One turn moves every row onto another: examples first, then more rows asked
Zomu: [ 1.53 -2.03 -2.78  2.48 -1.48 -0.35 -0.52  0.93  1.70 -0.06  2.16  0.41
  0.23 -0.08  1.30]
guge: [-1.59 -2.31  0.14  0.83  0.87 -0.13  1.84  0.50 -3.49  2.95  2.03 -1.22
  0.66 -1.40 -0.27]
sori: [-1.12 -0.72  0.71 -2.24 -0.92  1.88  0.15 -1.77 -4.01  0.04 -1.16 -1.05
  1.04 -0.17  0.71]
danup: [-2.02  1.87  1.11 -0.50  0.51 -1.52  1.46 -0.30 -0.29 -2.41 -0.09  2.20
  1.66  2.66 -3.82]
viseg: [ 0.57  1.71  1.89  0.75 -0.10 -0.57  2.98  2.31 -1.00  0.12 -0.95  1.70
  0.45  2.11 -4.14]
Rada: [-0.06  0.40  2.69  0.55  0.79 -1.33  2.42  1.98  0.25 -0.19 -0.32  1.50
 -0.07  1.22 -4.81]
mufon: [-1.05 -0.81  1.03  0.57  1.11  0.75  0.84 -2.73 -1.99 -1.30  0.69 -1.82
  3.21 -2.73 -0.27]
kal: [-1.60 -0.28 -0.58  2.42 -0.93 -1.62 -1.47  2.08  0.10  0.41  1.26  3.00
  0.65 -3.46 -2.56]
pidam: [-0.46  0.96 -0.11 -0.56 -0.43 -0.55  0.85  1.57  1.93 -2.71  0.74 -3.64
  1.24 -0.45  3.01]
Nite: [-0.29 -1.07  0.70 -2.13  1.04 -0.25 -3.60  0.00  2.27  0.38  2.91  0.40
 -0.58 -2.07 -1.71]
Fet: [-2.94  1.18  1.39 -1.14  0.69 -0.89  1.71 -0.06  0.82 -1.55 -0.55  2.86
  1.75  0.87 -3.69]
Korif: [ 1.76 -1.99 -3.27  1.25 -2.35 -0.30 -0.46  0.64  1.64 -0.09  0.77  0.22
 -0.82 -0.40  0.96]
sozo: [ 0.93  4.36  2.19 -1.36  0.52 -2.50  0.17  1.94 -1.47 -2.05  2.41 -1.13
  1.92  1.21 -0.01]
nufar: [-1.71  2.16 -2.21  1.53 -0.57  1.37 -1.67  2.18 -0.78  2.18  1.97  0.84
  2.39 -2.32  0.29]
zenot: [ 1.17 -3.26  1.75 -1.70 -0.18  1.37 -0.10 -1.65 -2.23  1.06 -0.10 -0.37
 -0.71 -1.30 -1.01]
vir: [-0.01  0.58  0.90 -0.86 -0.64  0.74 -0.10  1.61  2.13 -2.66  0.29 -2.73
  1.45 -0.09  3.54]
Moba: [-1.57  0.12  0.50 -0.47 -0.86  0.11 -0.08  2.64  1.68 -2.30  0.40 -3.33
  0.83  0.24  3.14]
fotak: [-0.28  1.25  1.97  1.03  0.45 -0.31  3.34  2.24  0.12  0.45 -1.05  2.13
  0.93  0.01 -4.08]
gazi: [-0.03  3.40 -0.62 -0.22 -1.73  1.14 -1.80  3.30 -3.07  0.96  0.34 -2.02
  0.68  0.62  0.58]
riti: [ 2.17 -1.21 -0.01  1.94  0.15 -0.03  1.38 -2.19 -3.73 -0.44  0.94 -2.04
  1.45 -1.06 -1.43]
mobel: [-2.89  2.65  0.46 -0.58  0.17 -0.66  2.40  0.63 -0.49 -0.89 -0.43  2.72
  2.37  1.95 -2.85]
Fipos: [ 2.20  2.22 -1.94 -0.03 -1.69 -1.00 -3.29 -0.10 -2.15 -1.34  1.81 -1.44
  0.09  1.50 -1.45]
rut: [ 1.70 -1.88 -2.91  0.53 -1.32 -0.74 -0.20  1.03  2.00  0.73  2.22  0.52
 -0.62  0.12  1.55]
zud: [-0.55  1.29  1.77  0.05  0.92  2.06 -2.00  1.65  1.76  0.32  0.88 -0.45
  2.12 -4.39 -0.24]
momin: [-3.02  3.61  1.08 -1.59 -0.99 -0.78  0.01  3.70 -1.20 -0.27 -1.13 -0.41
  0.97 -2.61 -0.05]
zagu: [ 1.69 -0.53  1.38 -0.38 -0.26 -2.20 -2.45  0.98 -0.35  0.23  3.41  3.16
 -0.60  1.45 -1.92]
fulo: [-1.10  0.75  4.82 -0.28  0.25 -0.55 -2.48  1.68  1.06 -3.22  0.25  0.35
  1.62 -1.57 -1.04]
Ret: [ 2.51  3.37 -2.40 -0.26 -2.25 -1.60 -0.08  0.88 -2.14  0.66  0.67  2.55
  0.35 -1.20 -1.70]
Tuz: [ 1.03  0.88  1.38 -0.82  1.41 -2.22 -2.67  1.14  0.42 -1.68  3.25 -3.63
 -0.67  0.38 -1.84]
mar: [-2.41 -1.68  0.91 -1.44  1.65 -1.38  0.74 -1.20 -3.37  0.00  2.58 -2.47
  0.87  0.49  0.09]

momin moves to kal
gazi moves to nufar
Now find these:
Korif moves to Moba
mar moves to riti
Rada moves to danup

